(in the rows, 128 means zero)
The rows of Y fall into 4 groups, which share some directions, and each row is roughly a mix of its group's hidden directions, except one row that fits no group.
Y (137 x 10):
[[127 131 123 109 154 161  83 131 141  74]
 [148 198 120 128 155 146 110 111 117 136]
 [162 170 130 168 119 157 151  95 123 119]
 [ 80 163 130 118 143 118 154 123 100  86]
 [109 121 149  55 140 150 119 141 139 120]
 [119 146 129 101 113 164 128 190 155 135]
 [141 176  99  82 132 100 112 131 141 105]
 [114 122  93 142 156 132 155 117 158  73]
 [125 188 148 127 137  82 149 145 112 133]
 [ 92 113 146 143 122  68 143 156 108 118]
 [131  91 110 170 105 122 102  89 145 102]
 [ 79 148 116 104 128 152 149 118 173 152]
 [123 107 198 113 151 116 139 134 118 102]
 [143 169 154 140 116 144 146 161 156 172]
 [144 161  82 149 130 158 161 144 154 107]
 [135  83 152 111 153 121  81 131 130  91]
 [ 95  98  82 128 146 142 140 106 165 153]
 [143 113 140 156 131  79  80 137 158 116]
 [145 128 175 121 117 116 159 121 184 146]
 [143 129 181 127  82 114 115 143 109 161]
 [104 116 119 101 103 140 145 191 149 143]
 [127 155 121  83 105 130 120 183 156 133]
 [116 113  93  73 152 152 113 112 138 158]
 [109 156 137  94 177 130 110 124 129 174]
 [153 116 108 128 108  74 126 152 128 174]
 [ 85  94 142  92 106 101 126 154 132 157]
 [ 73 125 160 139 139 138  89 126 115  93]
 [163 136 126 151 127 165 137 184 101 124]
 [116 118 144 152 150 113 114  57 119 121]
 [111 124 116 179 144 137 151  95 113  83]
 [170 122 137 143  85 116 142 136 144  77]
 [ 82  65 112 117 132 138 125 111 111 122]
 [114 142 112  80 174 152 104 125 100 142]
 [161 170 132 124 103 161  84 122 147 147]
 [103  93 124 106  85  94  98 136 159 126]
 [ 92 137  69 155 122 100 139 116 151 134]
 [134 103  71 111 128 117 123  80 151 134]
 [130 147 123 133 161 127 176  92 156  90]
 [ 97 144  84  94 153  93 111 101 122 137]
 [116 112 128 185 121 163 132 143 105 167]
 [102 138 111 156 125 138 182 107  91 105]
 [101 137 139 170 140 133 130  92 107  76]
 [103 123 111 133 135 145 106 124  81  72]
 [122 101 144 128 118 149 130  95 133  60]
 [116 142 146 111 140  75  99 112 115  83]
 [141 138 120  74 140 178 144  96 125 120]
 [151  76 147 139 130 120  92 130  95  94]
 [104 164 179 103 115 115 136 159 131 100]
 [121 184  91 130 145 134 125  86 150 134]
 [152 130  90 164 132 130 151 142  77 152]
 [152  69  88 125 150 136 101 128 111 137]
 [ 98  82  97 113 127 115 101  90 118 104]
 [150 105 173 168  91 144 130 144 101 121]
 [157 144 128 129 118 112 193 150 155 111]
 [145 175 141 132 161 143 122 130  79 156]
 [152 109 102 108 113 106 179 170 135 117]
 [131 130 150 125 124 145  64 157 164 145]
 [ 92 128 133 124 155 119 135  59 139 140]
 [154 141 101 171 114 105 163 100  98 140]
 [129 134  98 133 120 145 171 191 123 135]
 [120 126 167 158 152 114 103  80 102 113]
 [149 159 114 154  92 115 167 142 110 166]
 [154 126 146 132 118  85 102 165 176 128]
 [130 154  87 101 169 144 112 129  98  95]
 [129 143 169 114 115  85 137 127 127  73]
 [153 163 162  78 142  95 114 125 128 116]
 [114  99 120 141 140  80  99 122 149  81]
 [ 82 121 170 132 132 163 150 162 110 125]
 [ 90 149 145 118 108 127  86 114  78 139]
 [119 102 140 157  97 113 166 109  81 113]
 [141 125 157  76 134 139  87 149 148 155]
 [137 130  94 131 114 139 132 166  88 180]
 [104  68  95 149 121 137 136  98 106 129]
 [108  93 102 114 120 151 113 117 168 176]
 [152 168 163 130 142  93 131 138 110  83]
 [117 153 144 161 125 142 107  84  78 127]
 [119 166 144 133 101 114 125  98  69 140]
 [159 153 163 138  83 106 111 149 118 160]
 [125 182 147 145 103 147 169 140 146 150]
 [176 116  99 145 134 132 109 133 184 132]
 [190 120 127 156 120 108 133 124  92 101]
 [ 74  75 135 134 119 131 153 125 154 126]
 [114 145 111 116 124 146 192 107 103 100]
 [ 98 155 120 127 109  66 138 117 158 113]
 [122 128 147 116 150 122 172 113 169  80]
 [ 91 121  73 141 151 109 134  99 150 149]
 [145  89 114 153 106 131 160 180 116 112]
 [106 172 143  98 153 102 106 150 157 151]
 [115  59 135 146 102 123 144 150 138 108]
 [176 125  89 132 139  98 154 122 125 168]
 [145 122  65 150  88 134 122 139 154 119]
 [138 103 132 132 152 112 111 134 183  80]
 [175 149 154 103 166 153 124 138 161 129]
 [104 141 125 132 183 137 123 119 141 184]
 [155 130  87 129 178 142 129 108 168 135]
 [107 103 156 114 136 171 124 141  74 116]
 [105 100 171  79 132 116 127 110 105 103]
 [141 113  90 137 145 126 172 104 148  82]
 [125  81 140 146  99 111 147  93  99  98]
 [ 80 147 118 101 137 159 139 127 174 148]
 [179 141 105  93 121 150 126 104 128 168]
 [104  74 102 153  96 129 133 109  95 124]
 [130 120 131 146 106  74 103 168 134 162]
 [107 140 154 101 147 172 148 105 124  82]
 [123  74 108 128 114 179 123 108 154 133]
 [127 122 122 131 144 184  85 100 111 157]
 [136 167 114 132 147 135 128  78 167  96]
 [109 167  73 123 125 168 138 119 146 141]
 [176 168 111 128 142 130 151 160  93 132]
 [161 193 132 144 130 114 161 144 115 125]
 [185 121 136 115 148 105 120 134 172 155]
 [105 125 120 131 150 162 137  76  91 100]
 [176 158  81 149 135 148 115 142 144 146]
 [ 97  70 150 131 103 164 149 131 123 124]
 [ 72 126 155 145 121 103 104 151 125  92]
 [105  69 103 121 125 163 115 119 143 156]
 [ 92 102 130  89 107 121 115 118  74 118]
 [104 101 133 100  93 117 121 123  77  95]
 [147 112 112 185  83 119 146 133 132 102]
 [118 179 141  99 171 138 142 103 119 154]
 [ 97  77 115 133 163 143 152  97 142 109]
 [176 149 131 151 164 137 131 127 175 146]
 [150  95 129 137 110 133 158 191 117 112]
 [135 170 156  91 165 106 141 122  99 145]
 [115 106 111 155 159 142 152  95 130  75]
 [105 115  84 153 114 163 153 161 126 158]
 [107 111 130 156  94 134  90 130  74 112]
 [108 161 138  73 153 122 162 124 157 135]
 [117 147 130 137 134 149 143  74  75 111]
 [136 135 123 169 166 150 140 129 169 168]
 [139 106 110 134 183 157 129 104 151 164]
 [ 82 140 142  93 143 128 112 138 174 157]
 [172 157 114 161 115 132 175 107 117 141]
 [105 153 124  96 150 120 105 144 172 171]
 [125 122 109 202 112 149 146 144 128 134]
 [104 121  79 161  97 133 101 104 155 132]
 [118 100 120  65 117 149  91 111 128 115]]
Each list below has two rows that fit no group; the rest each fit one group, if only roughly. Name those rows in the order they come.
  q353: [141 152  84 161 127 111 177 129 127 156]
  q381: [158 126 121  97 129 167 106 113 112 182]
  q359: [158 176 176 153 126 110 115 146 111 127]
  q777: [128 156 112 161  89  96 152 145 104 161]
  q162: [116 129 137 109 142  74 129 143 137 185]
  q435: [144 144 167 145  81  90 132 136 152 153]
  q250: [141  90 149 128 112  89  88  98 126  98]
  q533: [ 92 139 124  75 110 120 131 139 125  79]
  q343: [ 88 106 147 103 151 157  95 107 114  95]
  q813: [162  87  93 145 161 146 148  97 138 131]
  q405: [160 125 154 159 123 155 130 156  96  84]
  q189: [ 85 125 181 108  91 117 119 124 115 108]
  q567: [145 174 146 139 111 127 140 168 149  84]

q353 q189
  q682: [111 181 146 128 118  99 157 132 144 170]
  q32: [159 142 173 181 121 119 128 147 104 140]
  q212: [136  71  96 151 120 147 136 169 142 128]
  q56: [ 95 113 100 126 165 109 116  89 112 167]
  q59: [128  67 143 169 134 120 146 127  99 109]
  q216: [175  95 126 122 103 112  94 106 161 144]
  q95: [169 120 117 139 134 136  92 123 108  70]
  q680: [ 98  85 110 161  97 160 116 148 149 140]
  q769: [154 107 107 177 106 111 171 105 132 118]
  q81: [154 145  86 115 156 179 123 142 152 137]

q212 q769
  q901: [ 76 143 146 100 141 107 130 128 157 170]
  q561: [ 88 160 131 117 108 145 157 122  81 102]
  q634: [130 102 145 175 121 171 152 105 105 151]
  q50: [100  99 103 160 100 169 126 159 151 134]
  q396: [101 129 159  94 103 112  86 165 130 149]
  q21: [172 134 143 155 115 151 130 152 100  81]
  q916: [103 123 118 157  94 122 147 129  64 133]
  q596: [183 140 140 149 127 142 146 149 156 170]
  q947: [ 90 121 168 124 137 130  73 126  97 136]
  q297: [119 114 141 127  79 128 148 153  90 172]

q634 q297
  q352: [108 158 157  77 146 132 105 100 154 140]
  q578: [118 159 128 148 116 180 148 167  96 131]
  q193: [120 151 103 129 151 164 159 172 131 165]
  q135: [103 118 153 142 143 114  62 112 102 125]
  q869: [115 167 144  74 153 129 158 120  99 134]
  q207: [158 121 149  96 142 136  72 162 130 113]
  q526: [106 120 149 118 157 114 169  76 145 106]
  q11: [ 81 102  87 144 117 146 145 103 157 143]
  q536: [118 137  69 121 108 143 151 165 151 150]
  q455: [111 155 116 113 169 133 159  75 134 149]
  q859: [130 162 116 117 136 132 145 166  82 171]
  q707: [174 149 136 110 130 163 106 142 128 176]
  q489: [183 122  99 130 140 136  94 142 144 167]

q869 q207
  q303: [151 126  78 115 131 168 138 133 177 124]
  q746: [118 125 161 129  94 110 114  90 125  75]
  q52: [151 109 139 137 160 121 142 126 184  86]
  q27: [145 156 159  89 163  96 154 109 111 117]
  q464: [116 173 104 135 142 173 161 152 137 150]
  q339: [ 82 168 135 145 139 143 119  98  86 142]
  q472: [119 134 154 112 111 100 112 188 164 134]
  q101: [133 133  95 166 115 117 194 131 122 126]
  q542: [123 104  60 152 109 127 133 100 136 143]
  q985: [110 151 124  80 167 131 138 155 111 166]
  q319: [114  76 133 130  90 128 123  81 134 104]
  q654: [ 71 132 147 114 121 127 126  98 120  79]
  q969: [ 81  93 102 151 101 102 148 106 145 132]
  q248: [144  87 159 148 101 124  93 163 118 103]

q339 q985
  q974: [148 124  87 111 146 156  89 133 161 161]
  q675: [116 156 100 145 126 136 158 150 102 184]
  q997: [127 141 152 156 107 142 112 162  69 115]
  q953: [ 80 131 119 137 176 136 141  90 114 104]
  q605: [158 135 143 132 109 149  92 187 134 108]
  q959: [ 93  91 119 114  72 145 139 147 125 109]
  q133: [ 74  93 157 110 122 129 125  96 156 129]
  q701: [ 97 100  80 117 154 120 127  91 144 156]
  q931: [122  89 146 136 127 100 109 132 190 113]
  q594: [185 138 104 127 134 158 158 109 162 126]

q953 q931
  q939: [120 146 145 170  72 110 135 151 109 108]
  q168: [126 160 110 107 173 133 125  97 156 168]
  q826: [ 92 101  87 137 114 139 167 127 165 142]
  q260: [103 148  91 134 139 124 116 129 143 193]
  q740: [129  94 147 157  90 154 167 140 127 162]
  q499: [154 155 140 104 146 131 164 182 104 129]
  q369: [131 171 124 129 150 161 168 167 130 153]
  q544: [107  93 149 127 110 114  96 129  91 175]
  q569: [ 91  97 138 100 138 149 151 109 178 131]
  q990: [123 129  88 169  94 129 132 132  99 172]
  q611: [102 133 148 103 140 100 125 144 164 183]
  q173: [138  71 131 118 133  95  76 126 126 133]
  q74: [147 179 127 120 115 153 144 127  72 136]
  q269: [ 89 158 157 107  93 112 107 147  92 125]

q168 q74
  q548: [141  83  77 144 153 115 157 117 141 144]
  q688: [129 101 118 122 159 117 118  66 163 140]
  q522: [124 107 165  84 134  93 103 160 151 131]
  q321: [ 87 159 166 105 126 133 128 121 116  79]
  q91: [128 137 127 159  87 163 145  85  94 135]
  q501: [128 168 166 116  94 144 113 140  99 166]
  q492: [144 148  99 124 122 171 151 102 104 174]
  q245: [105  90 138 124 106 148 159  91 171 130]
  q736: [110 166 110 137 137 173 166 161 123 148]
  q662: [152  99  90 132 169 158 150  95 140 131]

q688 q91
  q640: [ 83 137 145 134 110 121 170 104 105  88]
  q457: [124 150 142 143 157 141 113  79 164  90]
  q527: [135 145  55 139 118 135 155 119 143 141]
  q966: [146  72 141 151 102  88 112 138 112 113]
  q482: [123  91  99 115 108 100 108 148 176 150]
  q573: [131 127  75 133 107 116 175 163 146 136]
  q520: [104 151 148 104 141 155 157 183 121 149]
  q467: [ 89 112 155 107 127 134 174 122 160 160]
  q571: [113  88 162 157  87 160 117 130 117 106]
  q708: [115  97 121 125  86 114 179 123  90 124]

q482 q708
  q941: [ 97  86  93  81 120 144 137 117 130 103]
  q494: [133 120 141 149  93 118  62 126 105 111]
  q496: [149 154 102 151 169 130 169 123 168 127]
  q259: [128 130  83 138 116 162 137 111  94 176]
  q449: [111  85 114 186 117 144 146 148 109 118]
  q628: [ 87 144 125 102 167 173 110 115 152 131]
  q314: [ 94 104 187 122 126 119 107 149 106 105]
  q840: [105  75 136 116 155 152 139 106 100  97]
  q380: [ 86 134 145 151 160 150 132  73 134 133]
  q577: [148 107 109 115 100 111 137 168  94 172]
  q465: [172 168 110 103 113 121 102 169 132 123]
  q186: [145  90 155 125 106  79 104 104 133 101]
  q949: [174 151 118 146  91 130 104 145 106 166]

q496 q628
  q180: [121 113 106 142  87 156  89 174 137 131]
  q911: [ 96 141 119 101 135  94 122 109 164 177]
  q387: [ 99 137 113 128 147 129 104 141 190 162]
  q163: [153 102  91 106 134 151 180 142 151 138]
  q829: [143 122 104 150 147 150 148  69  93 128]
  q689: [102 152  99 117 180 134 107 120 100 158]
  q243: [138 136  87 166 108  95 170 142 112 144]
  q220: [130 134 144 116 124 127  67 103  93 163]
  q146: [122 131 133 155 125  64 144 146 145 167]
  q7: [ 83 154 145 139 166 167 140 107 118 151]
  q37: [100 144 143 120 130 168 112 124 125  65]
  q80: [ 75 125  87 143  99 132 131 149  98 108]
  q338: [102 141 167  66 130 121 131 129 115 100]

q387 q146
  q920: [124  69 127 156 108 127 133 105 150  88]
  q642: [106  95 107 165  98 170 121 153 151 137]
  q993: [147 178 123 113 149 102 130  96 156  94]
  q288: [141 153 116 121 111  82 157 140 164 167]
  q404: [156 177 104  90 133 131 107 145 156 150]
  q329: [112  91 134 133 141 106  63 135 117 150]
  q633: [ 79 128 136 123 147 155 119  71 114 117]
  q613: [130 138 171 115 124 168  85 169 121 131]
  q318: [111  78 138 110 118 184 129 136 101 135]
  q140: [108 166 175 111  96 122 105 163 120 128]

q288 q633
